(in the rows, 128 means zero)
One turn moves each row of this set onto another row. After a few examples, where does it send each row asked below?
Q648: [143 116 147 163 115 135 118 123 149 128 107 144 117 125]
Q489: [136 104 159 155 111 157 116 117 143 127 114 124 119 154]
Q25: [113 110 152 155 115 163 120 117 137 117 113 126 118 165]
Q342: [108 109 147 172 124 159 119 124 131 116  95 125 121 153]
Q792: [128 121 172 144 120 142  98 136 111 108 101 150 116 132]
Q580: [122 126 146 145 107 141 128 114 150 118 125 152 112 147]
Q371: [128 111 167 149 121 140 103 143 111 104 109 152 116 127]
Q65: [125 102 141 168 105 150 128 139 139 139 123 141 131 134]
Q953: [133 104 158 161 115 157 118 130 136 130 101 122 143 140]
Q876: [118 125 168 144 120 142 101 135 110 105 103 154 115 135]
Q540: [117 122 169 145 121 145 100 134 109 106 100 150 117 138]
Q665: [104 106 137 168 109 156 132 138 132 130 120 140 130 147]
Q775: [116 111 165 150 124 146 105 143 106  99 107 149 116 135]
Q770: [118 131 138 158 115 132 128 121 148 115 110 159 113 132]
Q887: [ 95 131 142 152 115 149 134 126 135 111 109 149 136 148]
Q972: [120 132 144 148 110 135 132 126 147 120 115 157 134 129]
Q498: [142 115 154 149 107 144 121 117 152 127 122 140 115 143]
Q246: [123 119 172 145 121 144  98 136 109 109 100 148 116 136]
Q473: [137 104 152 172 120 152 113 125 139 128  98 124 121 139]
Q732: [143 116 154 153 110 140 123 129 147 131 111 142 138 125]
Q255: [116  99 141 170 108 157 128 138 133 136 119 135 133 141]
Q980: [105 124 145 148 112 152 129 115 142 111 118 144 113 162]
Q880: [103 114 151 161 119 163 125 128 128 116 101 126 141 153]
Q377: [123 115 164 147 121 139 105 143 111 102 112 157 114 127]
Q562: [124 124 170 143 119 139 101 135 113 107 102 155 116 132]
Q77: [124 108 168 150 124 146 102 144 108 103 107 147 116 132]
Q480: [118 110 137 164 105 145 132 138 141 134 125 151 129 133]
Q946: [116 116 163 148 122 142 107 142 108  98 109 156 114 133]
Q102: [105 111 133 164 108 149 135 138 137 129 123 150 128 141]
Q149: [ 96 127 137 165 122 147 128 122 136 108 103 147 115 150]

Q770 moves to Q149
Q498 moves to Q580
And these:
Q377 moves to Q946
Q255 moves to Q65
Q876 moves to Q540
Q732 moves to Q972

One turn moves each row of this set onto another row. After a few examples, where does it send each row asked below?
Q226: [123 125 152 129 131 121 126 119 131  99 134 124 134]
Q814: [154 114 117 126 139 136 119 126 141 124 135 125 117]
Q284: [121 114 128 126 118 133 137 132 148 142 132 114 126]
Q939: [130 134 119 147 115 132 134 102 141 120 126 145 117]
Q406: [113 119 122 125 143 138 121 126 126 105 124 132 144]
Q858: [122 141 124 128 124 132 146 142 134 128 113 113 124]
Q367: [132 105 130 146 124 120 130 143 134 135 118 136 137]
Q679: [120 136 127 120 121 132 142 141 137 137 112 118 122]
Q279: [112 135 133 142 141 118 128 131 130  98 122 126 130]
Q378: [121 137 132 130 142 112 146 132 132 108 128 116 127]
Q337: [130 139 125 126 106 120 120 109 132 112 138 134 119]
Q552: [146 127 116 128 110 125 131 107 126 114 136 142 123]
Q703: [152 134 110 133 142 127 126 121 135 126 140 122 120]
Q512: [123 131 135 147 122 137 127 143 140 147 135 132 125]
Q762: [156 127 117 130 140 137 119 118 136 122 136 125 114]
Q840: [127 126 123 144 118 138 125 104 144 122 119 145 112]
Q310: [124 132 155 129 134 131 129 113 125 109 133 126 139]
Q82: [128 125 145 119 131 118 125 118 136 100 141 124 129]
Q465: [127 145 123 149 113 130 137 108 139 126 123 143 120]
Q474: [130 111 130 140 123 121 120 146 137 139 128 142 136]
Q618: [153 117 123 146 139 148 140 125 123 118 123 133 121]
Q915: [125 129 119 152 128 154 136 133 121 105 124 132 138]
Q431: [120 127 119 143 131 149 135 138 120 101 135 131 141]
Q771: [128 107 136 134 125 122 116 140 138 132 130 146 138]
Q739: [156 131 126 139 124 138 131 120 122 113 121 132 108]
Q211: [129 114 118 124 122 138 127 138 144 127 125 106 116]
Q170: [121 120 116 144 126 146 132 139 127  95 140 125 130]
Q997: [118 140 127 112 120 131 131 144 132 134 120 125 121]
Q379: [115 114 126 136 127 146 108 131 126 111 121 144 140]
Q556: [123 133 138 145 126 127 133 127 135 146 134 149 133]

Q915 moves to Q771
Q170 moves to Q367
Q739 moves to Q406
And these:
Q556 moves to Q337
Q474 moves to Q939

One turn moves each row of this set onto another row. After a few examples, where does it send each row asked below?
Q319: [136 138 128 141 125 138 149 126 131 102 109 129 152 125 135 141 128 102
 122 140 131 138  99 170 147 162 129 132 127 132 138 114  97 107 113 142
 123 137 116 136 143 125 149 130 113 126 137]
Q387: [134 137 124 132 121 159 140 157 119  87 145 124 150 137 142 157 126 121
 114 139 131 114  98 134 139 144 135 155 159 131 141 120 106 129 125 152
 125 140 106 130 114 159 153 113 102 145 122]
Q726: [140 133 117 130 115 141 146 132 129 106 109 126 120 133 124 144 129 144
 113 166 109 115 104 143 132 127 135 151 128 145 145 134 105 120 138 150
 118 163 121 137 121 167 132 103 117 132 117]
Q905: [134 139 133 152 124 150 150 122 128 122 116 127 155 137 113 157 152 120
 104 143 115 128 108 153 140 147 140 139 143 118 138 112  86 118 140 131
 127 135 114 128 127 156 134 135  95 129 114]
Q627: [156 119 119 151 121 125 150 141 137 100  93 117 136 136 140 138 133 113
 127 141 121 113 100 159 148 123 129 140 139 129 154 104  89 121 156 150
 126 134 116 123 120 157 134 123 114 123 115]
Q554: [142 142 129 111 124 141 150 119 150 103 130 131 142 132 123 137 136 101
 107 126 152 124 119 150 134 155 140 153 126 127 133 113  98 116 120 151
 121 125 106 115 125 142 136 141 123 118 142]
Q201: [132 128 104 144 131 154 156 124 154 109 120 140 148 122 121 141 123 100
 116 151 127 122 120 139 139 118 130 157 133 126 142 108  98 116 153 138
 101 116 107 118 111 147 136 133 118 125 134]
Q904: [119 129 128 135 123 138 129 120 147  98 101 160 146 127 130 134 137 139
 147 138 132 142 107 145 137 138 130 130 140 144 138 115 104 119 129 132
 127 126 120 125 109 158 153 123 108 132 129]
Q14: [137 130 119 117 114 145 147 136 138 112 136 133 137 140 144 155 129 138
 101 114 103 121 115 147 126 133 133 133 117 124 134 113 113 101 127 146
 122 141  98 114 122 123 147 134 111 119 134]
Q579: [144 128 131 134 116 131 158 126 138 107 124 115 146 125 139 143 140 113
 132 144 133 145  96 143 139 126 137 121 142 120 132 121  96 109 131 154
 125 135 105 121 119 102 150 118 133 122 119]
Q940: [121 126 118 132 111 145 150 147 149  90 108 126 147 129 119 135 141 100
 119 146 112 101 101 145 135 143 120 151 128 137 137 138  95 104 143 157
 120 128 125 124 136 150 124 132 124 121 110]
Q501: [136 120 116 120 125 151 144 118 133  95 122 142 132 124 139 135 132 143
 119 149 118 114 105 140 147 159 122 117 124 136 150 114  98 114 126 121
 123 141  87 122 119 134 164 121 118 128 127]
Q626: [152 128 111 136 124 145 130 131 139 123 104 122 158 121 134 134 135 136
 108 131 111 145 107 149 126 144 139 143 114 114 130 118 102 118 135 175
 110 136 113 121 122 144 162 120 112 121 148]
Q990: [127 141 138 119 113 146 152 135 147 102 125 124 131  93 129 124 152 150
 125 152 139 130 102 149 117 148 116 129 142 128 138 119  95 112 134 137
 111 143 109 110 118 142 149 123 125 121 120]
Q698: [141 110 122 113 103 159 141 149 153  94 102 122 157 116 137 141 147 134
 118 146 144 141 114 157 122 145 128 144 135 134 139 109  96 115 136 147
 122 124 133 111 113 143 150 122 109 123 153]
Q791: [123 143 110 121 137 141 138 126 141  95 139 117 157 128 129 139 148 115
 123 157 133  98  92 144 151 143 117 163 132 129 138 133 109 115 136 162
 119 145 108 122 107 150 136 103 120 127 131]
Q718: [133 112 121 129 112 157 156 136 146 113 125 131 150 150 121 155 137 135
 120 140 125 126 129 141 135 123 128 139 134 121 144 125 110  99 130 155
 123 119 121 118 116 158 174 117 125 138 151]
Q245: [154 133 120 112 134 168 121 147 137 108 106 134 150 129 127 141 136 136
 145 134 128 103  97 150 152 134 134 151 143 131 137 119  99 122 129 151
 123 137 121 128 124 176 150 131 114 122 115]
Q603: [151 142 112 112 100 160 142 136 144 104 119 132 140 129 135 139 130 136
 119 136 122 106  94 151 134 124 140 153 145 143 151 123 107 119 143 139
 120 147 135 127  94 159 134 127 131 128 108]
Q369: [164 123 117 132 130 147 159 129 131 100 140 119 148 126 129 141 138 116
 120 128 106 139  97 145 129 119 140 147 158 136 136 107  99 123 132 149
 125 143 108 124 118 170 143 119 111 121 102]
Q687: [155 137 134 112 105 142 141 156 126 100 138 110 135 136 134 140 117 139
 127 130  94 125 104 148 149 145 125 149 133 115 134 119 109 129 124 158
 115 149 101 121 129 132 146 122 116 138 135]
Q443: [132 137 116 136 103 129 160 115 144 114 118 142 142 146 124 136 146 149
 105 149 113 118  94 152 147 140 137 143 123 121 144 130 111 114 125 153
 108 139 104 116 125 162 172 127 108 131 137]
Q8: [128 140 126 140 126 149 149 128 159 124 111 115 153 130 133 140 148 142
 137 132 125 135 111 155 112 125 114 138 151 132 125 127 101 106 127 153
 117 135 119 128 104 147 169 125 109 140 127]
Q740: [122 134 102 130 122 144 138 130 127 102 141 138 144 106 127 153 144 120
 121 157 130 138 101 144 157 132 134 151 139 128 131 133  98 113 137 151
 144 115 116 115 125 152 164 127 108 127 113]
Q418: [143 113 121 115 130 146 155 142 154  96 123 126 141 138 140 155 130 123
 116 158 114 108 106 122 146 111 128 136 123 140 134 136  86 118 135 154
 122 153 127 121 123 155 145 116 103 143 127]
Q544: [165 140 140 115 104 138 141 145 149  94 106 108 139 124 137 137 126 127
 132 140 119 137 117 151 140 143 112 153 138 139 146 104  92 106 148 151
 113 138 129 114 106 140 132 119 128 132 139]
Q864: [148 138 109 131 109 129 156 118 127 113 123 119 152 119 138 136 135 132
 103 141 140 119 117 152 125 162 129 152 150 119 137 124 100 139 128 151
 110 119  97 122 116 140 143 123 133 144 139]
Q237: [136 137 119 151 122 162 170 138 134 117 135 126 137 142 137 136 131 117
 125 151 127 127  99 150 145 138 136 154 155 132 133 107 101 121 136 145
 148 148 113 107 103 133 157 126 119 115 130]
Q994: [106 128 103 129 114 130 149 131 137 113 112 117 148 128 129 141 138 127
 127 154 123 107 108 150 126 140 136 174 162 122 138 121  93 119 134 152
 117 129 108 120 125 126 145 123  95 128 123]
Q520: [149 134 122  93 121 137 144 132 153  77 137 123 137 124 137 139 129 133
 127 146 107 123 100 138 162 145 118 147 118 135 135 119 108 126 134 135
 121 137  98 117 114 135 137 118 122 144 132]
Q609: [183 126 127 108 111 153 131 134 136  98 120 106 151 129 122 140 136 122
 122 133  99 149 108 149 151 143 122 146 125 130 135 120  92 115 131 159
 115 135 117 125 121 153 155 127 109 130 127]
Q781: [144 136 123 128 134 144 151 154 149 111 129 134 162 121 145 145 133 135
 144 140 106 101  99 150 143 122 119 146 149 128 126 120  99 111 127 164
 115 159 128 119 133 157 139 124 109 135 135]
Q823: [110 131 124 119 113 141 164 126 140 107 117 140 132 142 130 130 124 140
 120 127 129 123  92 151 132 123 126 141 130 135 137 127 113 127 121 123
 115 133 121  99 115 146 150 136 121 113 125]
Q962: [139 143 139 104 120 140 140 140 143  88 102 109 134 115 123 131 130 137
 127 148 107 130 105 138 136 167 111 151 130 141 133 126  88 119 134 137
 111 135 112 124 132 146 134 119 124 142 113]
Q316: [153 115 111 127 106 145 152 132 130  92 119 124 139 126 132 157 149 129
 117 159 135 146 118 147 130 139 133 139 148 137 123 126 111 119 126 148
 123 107  83 129 130 132 146 121 121 132 123]

Q962 moves to Q687
Q994 moves to Q237
Q791 moves to Q369
And these:
Q579 moves to Q554
Q501 moves to Q626
Q781 moves to Q603
Q823 moves to Q718

One turn moves each row of this set onto another row. After a few examples, where does it send each row asked below?
Q815: [149 125 109 141 128 147 116 117 133 119 129 145 125 130 129 129 143 123
 132 133]
Q419: [142 134 111 132 134 153 116 123 142 119 130 130 123 126 131 140 137 121
 131 140]
Q484: [152 128 120 139 129 148 122 127 148 117 136 127 122 130 141 129 142 125
 142 126]
Q750: [127 135 145 143 126 135 120 133 120 129 155 115 133 143 120 105 125 135
 126 128]
Q461: [145 122 118 107 132 119 134 132 117 119 137 129 129 118 139 141 136 120
 147 120]
Q619: [127 130 136 144 117 135 115 125 108 130 138 126 135 141 117 101 129 133
 116 135]
Q97: [130 104 111 121 121 126 125 137 132 135 122 140 124 135 109 117 137 151
 117 112]
Q559: [108 131 144 136 124 118 110 136 119 135 135 124 125 142 131 101 129 140
 131 129]
Q177: [102 109 118 114 137 129 127 140 140 135 122 127 132 128 112 130 130 143
 121 111]
Q450: [126 126 115 132 136 149 120 117 145 120 123 131 130 121 134 142 135 114
 133 130]
Q198: [123 113 112 111 130 131 126 145 142 135 127 125 122 135 108 129 131 152
 116 118]
Q896: [123 109 114 123 136 117 110 132 142 143 125 139 116 131 122 129 125 149
 134 110]
Q217: [148 121 118 112 137 129 126 135 119 123 138 129 131 118 147 141 140 125
 147 112]
Q34: [118 137 140 133 120 140 119 134 118 127 140 111 133 141 118 108 124 133
 114 144]
Q659: [135 133 135 116 131 117 129 131  98 121 149 120 139 125 136 126 129 117
 141 130]
Q240: [102 134 142 136 128 137 122 126 118 125 135 112 141 134 124 113 128 121
 119 137]
Q952: [135 105 121 119 125 128 127 137 146 140 134 124 122 134 115 125 124 154
 125 105]
Q899: [116 140 138 129 116 131 124 136 113 127 138 122 123 144 118  96 124 123
 122 137]
Q587: [123 116 106 110 131 126 128 144 137 136 129 138 114 135 104 123 123 142
 125 111]
Q886: [132 112 131 102 128 114 128 143 108 135 139 118 138 124 132 124 130 140
 134 106]
Q185: [138 130 124 142 125 136 107 110 139 125 126 133 118 127 151 127 131 121
 143 135]
Q293: [132 116 130 102 128 108 135 139 107 131 139 120 134 124 125 128 126 134
 136 113]
Q686: [111 139 134 128 117 125 110 121 116 134 154 122 134 149 109 124 126 126
 128 135]
Q385: [127 138 114 123 121 134 114 124 141 114 138 137 122 141 131 142 150 118
 143 136]
Q263: [118 113 115 104 105 117 118 126 141 137 129 127 123 140 112 136 132 141
 128 117]
Q357: [147 135 111 131 123 147 123 115 137 121 127 137 116 127 129 130 126 109
 136 133]
Q560: [137 131 140 122 130 128 121 131  99 127 150 119 142 125 143 124 129 120
 141 125]

Q240 moves to Q177
Q750 moves to Q952
Q385 moves to Q686
And these:
Q217 moves to Q560
Q198 moves to Q419
Q293 moves to Q461
Q619 moves to Q97
Q587 moves to Q357
Q559 moves to Q896

